Questions about the row below.
1) What is the entry just right of 7376?
2) What is the entry just left of 7376?
[1859 2993 1256 5835 8058 1290 7376 7340]
1) 7340
2) 1290

Questions about the grid below. Rows and columns are numbered from 1.
1) Report the entry in row 1 and column 1.
2) Report the entry in row 2 and column 1.
3) Report the entry in the top-right corner.
4) Report the entry in row 1 and column 3.
5) Report the entry in row 1 and column 2.
6) Report the entry in row 2 and column 2.
7) Report the entry in row 3 and column 1.
8) Report the entry at row 2, column 3.
[[8 5 2 4 8 7 5 4 3]
 [4 6 7 5 5 5 4 4 3]
 [5 2 3 6 4 6 3 4 6]
 [6 2 4 7 5 5 6 6 4]]
1) 8
2) 4
3) 3
4) 2
5) 5
6) 6
7) 5
8) 7

Questions about the row below.
1) Report the first entry.
2) Report the fifth entry.
3) Report the entry just right of -8.
4) Report the second entry.
5) Report the last entry.
[-16  28  -8   3  29  25  -2 -17 -39 -59  31  34]
1) -16
2) 29
3) 3
4) 28
5) 34
